Each row is where one point has got to under a steady rotation. How many steps took it there?
The counts run from 0 to 422.
1.03; -0.72; -1.61; 3.27; -1.50; 3.53; 1.83; -1.50; -1.19; 0.66; 0.53; -0.69; -0.56; 0.73; 0.73; -2.03; 2.50; -2.37; -2.92; -0.97; -0.22; -0.18; -1.82; 0.60; -0.21; -1.46; 1.38; 1.93; 1.41; -0.23; 1.14; 0.79; -0.86	368
1.32; -2.54; -1.17; -0.93; 0.42; 1.35; -0.68; 1.37; 0.53; -1.16; -0.83; -4.79; -0.06; 3.52; -0.20; -0.34; -2.72; 1.21; 0.37; -1.49; 1.61; -1.54; -0.42; -0.75; -0.46; 2.17; 0.23; -0.27; 0.30; -0.04; -2.31; 1.42; -0.78	253
1.37; 2.08; 1.56; -2.03; -0.25; -2.43; 0.21; -2.94; -1.19; -1.13; -0.48; -0.19; -1.71; 0.91; -0.03; 1.11; -0.63; 0.69; 1.53; -1.01; -0.25; 1.50; 2.54; 3.93; 0.95; 0.14; -0.34; 0.05; -0.53; -3.01; -1.16; -0.51; -0.07	292
1.06; -0.39; 1.44; -2.08; -1.59; -2.45; -1.56; -1.08; -0.55; -0.64; -0.98; -2.42; -2.24; 1.96; 0.43; 0.67; -3.35; 1.19; 1.34; -1.33; 0.76; -0.74; 0.74; 1.52; 0.90; -0.24; -0.72; -0.20; 0.68; -2.84; -3.69; 1.16; -0.88	36
0.04; 0.30; -2.61; 2.53; 1.90; 1.70; -1.15; 1.19; 1.01; 4.23; 2.34; 0.68; -0.31; 1.89; 0.12; -0.20; 1.92; 0.63; -0.99; 2.60; -1.32; -0.57; -1.78; 0.25; -0.36; -1.98; -1.11; 0.33; -0.03; 1.26; -2.12; 0.44; 1.23	6
0.89; -1.47; -0.58; -0.19; 0.09; -2.28; -2.37; -1.09; -0.61; 0.37; 1.33; 2.19; 0.71; 0.41; 0.90; 0.00; -0.41; 1.12; -2.09; -0.49; -0.46; -0.77; -0.60; -3.99; 1.03; -0.20; -1.13; 0.16; 2.16; -0.67; -0.81; 1.39; -3.26	406
-0.15; -0.05; -0.59; -1.40; 3.09; -3.30; -2.34; -0.73; -0.41; 2.48; 2.20; 3.02; -1.62; -0.04; -0.85; 0.37; 0.08; 0.99; 0.18; 1.03; -0.74; -0.84; -0.34; -0.49; -1.02; -1.54; -1.82; -0.77; -0.45; -1.11; -1.47; 1.14; -1.56	312
0.41; 2.71; -0.73; -1.55; -1.31; -1.50; 0.98; -0.87; -1.20; -1.18; -1.26; -2.90; 1.67; -0.36; -0.17; -0.06; -2.57; 0.77; -1.09; -2.72; -1.28; -0.87; 0.84; 2.25; 0.54; 0.63; 0.39; -0.60; 1.30; -1.95; -0.48; 2.74; -0.91	382
1.07; 0.09; 1.49; -1.26; 0.17; -1.01; 0.92; -0.95; -1.04; -2.67; -0.14; -2.46; -0.79; 2.17; -2.02; -0.07; -1.60; 0.59; 2.56; -0.69; 3.06; 0.10; 2.02; 3.35; 1.03; 1.53; -0.06; 0.75; -1.41; -0.35; 0.92; -1.87; 0.08	379
2.25; -1.61; -1.25; -2.33; -1.13; -2.44; -2.34; 0.04; -0.92; -0.17; -0.87; -0.57; -0.17; 2.01; 0.07; 1.56; 0.97; 1.20; 0.02; 1.56; -0.74; -0.25; 0.36; 0.96; 2.48; 0.94; 1.57; 0.47; 4.79; -2.55; -1.33; 0.54; -0.06	385
-0.09; 1.30; -3.09; 0.62; 2.50; -0.37; 1.57; 1.89; 0.50; 2.18; 1.51; 1.09; -1.25; -0.72; -0.86; 1.16; 0.55; 0.58; -1.03; -0.57; -0.64; 0.05; -2.46; 1.56; -3.22; -2.81; -1.00; -1.87; -1.00; -0.77; -1.93; 1.77; 0.46	397
0.08; 2.31; -0.13; 0.31; 0.60; 2.68; -1.52; -3.17; -0.73; 3.16; -0.73; -0.84; 0.66; -0.23; 0.24; -1.93; 1.07; -1.71; -0.80; 1.63; -3.17; -0.91; 0.38; 0.78; -0.78; -0.13; 0.78; 1.60; 0.64; -1.50; 0.96; 2.67; 0.46	27
0.57; 0.32; -0.61; 0.02; 1.73; -1.55; -0.96; 0.12; 1.01; 1.40; 1.92; 0.08; -1.05; -0.14; -1.75; -0.93; -2.07; 0.33; 0.62; -0.11; 3.64; -2.69; -1.14; -1.18; -1.79; -3.01; -1.18; 1.25; -2.47; 1.13; -2.00; 1.23; -0.35	224
1.19; -0.54; 0.48; 1.62; -2.14; 1.15; -0.88; -3.74; -0.55; 1.96; -0.44; 1.22; -1.86; -0.25; 2.05; -1.69; 1.59; -1.97; -1.31; -0.31; -0.77; -0.88; -1.39; -1.24; -1.09; -1.66; 0.90; 2.59; 0.80; -1.55; -0.13; 0.93; -1.86	369
0.65; 4.53; -0.61; 0.09; -0.03; 0.89; 0.16; -4.33; -1.42; 1.94; -0.23; -0.80; 0.22; -0.81; 0.14; -1.01; -0.60; -0.95; -0.51; -1.11; -2.16; -0.75; 0.39; 2.96; -1.13; -0.56; 0.15; 1.38; -0.94; -1.58; 0.59; 3.05; -0.04	288
0.42; -1.93; 0.67; 0.75; -2.51; -0.82; -1.76; 2.47; 3.98; -0.77; -0.89; -0.22; 0.72; 0.67; 0.87; 1.90; -1.98; 0.57; 2.36; 0.21; 2.51; -0.39; -0.91; -2.99; 0.43; -1.03; 0.61; 1.94; 0.19; 1.08; -2.91; -0.60; 0.57	0
0.52; -2.20; 1.19; 2.44; -0.71; -0.37; -0.95; 1.03; -2.52; -0.61; 1.25; -0.39; 0.10; 2.24; -0.31; -1.53; -1.21; -0.78; -1.23; 1.23; 1.49; -1.33; 0.55; -2.38; 3.57; 0.89; -1.06; 1.03; 1.49; 1.71; 0.79; -1.09; -1.60	363
1.92; 0.57; 1.51; 1.94; -0.72; 0.64; -0.85; -2.45; -0.26; -0.15; 1.35; 0.34; 0.55; 0.96; -1.22; -0.55; 0.87; -1.80; 1.43; 2.48; 1.91; -0.79; 1.39; 1.41; 2.11; -0.33; 0.69; 4.32; -0.71; 1.42; 2.32; -2.35; 1.43	371
0.02; 0.13; -0.98; -0.75; 3.90; -2.95; -0.65; -0.04; -1.15; 1.63; 2.52; 3.56; -1.33; 0.70; -1.64; 1.45; 1.81; 1.29; -0.14; 2.50; 0.39; 0.86; 0.12; 1.28; 0.52; -0.92; -2.06; -1.44; 0.78; -0.53; 0.03; -1.23; -0.04	226
-0.34; -0.64; -0.23; 1.96; -1.13; 3.48; 1.61; 0.28; -2.94; -0.09; -0.09; -0.09; 0.18; -0.61; 1.55; -0.97; 1.63; -2.45; -2.87; 0.06; -2.23; 1.01; -1.25; -0.95; 0.45; 0.56; 0.60; -0.19; 2.73; -0.12; 3.01; 0.53; -0.89	193
0.38; 3.48; 0.22; 0.84; -0.53; 1.98; -0.43; -2.45; -1.04; 1.35; -0.38; -2.70; 1.62; -0.48; -1.18; -2.07; -0.32; -1.91; 0.60; 0.52; -1.47; -2.90; 1.44; 0.40; -0.49; 0.32; 0.50; 2.22; -1.75; 0.11; 1.42; 1.71; 0.73	114
0.00; 1.42; -0.10; 1.13; -0.67; -0.03; 1.62; -0.91; 0.78; -0.52; -0.01; 2.58; 2.99; -2.50; 2.34; 1.06; 0.83; -1.19; -1.49; -0.57; -2.81; 1.16; -0.18; -2.90; 1.11; 0.67; 1.19; -0.01; 1.57; -0.43; 2.06; -0.70; -1.83	410
1.39; -0.24; -0.43; -0.67; -0.86; -0.81; -1.06; 1.65; 1.77; 0.88; -1.02; -1.06; -0.05; -0.66; -1.28; -0.35; -0.71; -1.22; 2.30; 1.52; 2.28; -3.26; -1.59; -2.57; -2.68; -1.43; 2.06; 2.33; -0.37; 1.16; -0.42; 2.03; 1.03	391
0.86; 0.96; 0.58; -2.74; 3.08; -0.09; 0.36; -0.52; 0.50; -1.11; 0.97; -1.04; 2.15; 1.21; -1.38; 0.72; 0.44; 0.55; 4.03; 2.43; 1.47; -0.32; 1.56; 1.81; 0.27; 2.85; -0.96; 0.09; -1.21; 0.83; 1.79; -1.64; 1.23	74
1.43; -0.35; -0.05; 0.64; -1.76; -2.71; 0.98; -2.09; 1.78; -1.81; 1.10; 3.32; 1.75; -0.68; 1.69; 2.22; -1.15; 1.14; -0.75; -1.62; 1.90; 1.46; 0.11; -1.48; 3.07; -0.42; -0.16; 0.97; 1.04; 0.31; -0.54; -2.40; -2.08	321
0.40; 3.69; -1.92; 1.66; 1.43; -2.11; 0.00; 0.62; 0.45; 2.51; 0.79; 1.00; 0.64; -1.59; -1.16; 0.08; -0.82; 0.11; -1.12; -0.33; -0.90; -1.65; -0.73; 0.91; -1.73; -3.80; -0.31; -0.21; -1.03; -0.36; -1.90; 2.12; -0.04	223
1.20; 0.64; -1.38; -1.84; 1.22; 0.35; -1.65; -5.20; 2.92; 2.40; -0.05; 0.49; -0.22; 1.30; 0.41; -0.24; 0.88; 1.15; 0.81; 0.44; -0.02; -0.28; -0.24; 1.71; -1.50; 0.13; 0.04; 2.34; -1.09; -2.17; -2.35; 1.25; 0.07	72
-0.42; -0.36; -0.25; 0.32; 0.35; 0.50; 0.45; 3.08; 1.51; 1.07; 0.04; 2.05; 1.28; -0.80; 1.30; 2.84; 3.20; 0.06; 0.79; 2.83; -2.13; 1.90; -0.33; 0.08; 0.93; -1.42; 1.19; -0.20; 1.54; 1.17; 0.03; -1.77; 2.40	2
-0.35; 2.05; -0.43; 0.99; -1.21; 0.06; 1.32; 1.38; 2.96; 0.51; -0.45; 2.28; 1.50; -2.35; 2.40; 2.48; 1.00; -0.64; 0.42; -0.32; -1.96; 2.08; -0.98; -0.43; -0.51; -3.59; 0.61; -0.64; -0.38; -0.04; -2.05; -1.31; 1.46	3
0.10; 0.28; -0.50; -0.95; 3.86; -2.88; -2.66; 1.75; -0.45; 0.80; 1.82; 0.79; 0.66; 0.62; -1.65; 0.37; -1.96; 0.75; 0.75; 1.07; 1.64; -2.37; 0.15; -2.13; -0.20; -0.76; -2.35; -0.27; -1.82; 0.98; -1.10; 0.75; -1.17	399
-1.16; 1.00; 1.07; -0.93; 1.79; -3.40; 1.31; 1.15; -1.19; -1.86; 0.91; 3.18; 1.12; -1.40; 0.83; 1.71; -0.76; 0.79; -0.01; -1.41; -0.45; 0.72; 0.32; -2.19; -0.40; -1.05; -0.99; -2.45; -0.28; -1.60; -0.14; -1.06; -2.24	402
-0.80; 2.25; 0.51; -1.24; 0.58; -2.38; 1.03; 1.35; 1.12; 0.88; -0.21; 3.20; -0.80; -3.03; 0.28; 1.81; 2.03; -0.63; 1.57; 1.01; -1.39; 0.68; -0.76; 0.34; -2.72; -2.17; 1.26; -1.07; -1.19; -1.10; 0.84; 0.47; 1.06	308
-0.96; -1.09; 1.43; 2.07; -1.44; -0.76; -1.94; -0.62; -2.18; -0.32; 0.52; 0.10; -0.96; 0.81; 0.79; -1.46; -2.80; -1.01; -1.26; -2.08; 1.03; -1.53; -0.09; -4.19; 1.03; -1.40; -0.94; 0.47; 0.90; 0.08; -0.84; 0.98; -3.47	362
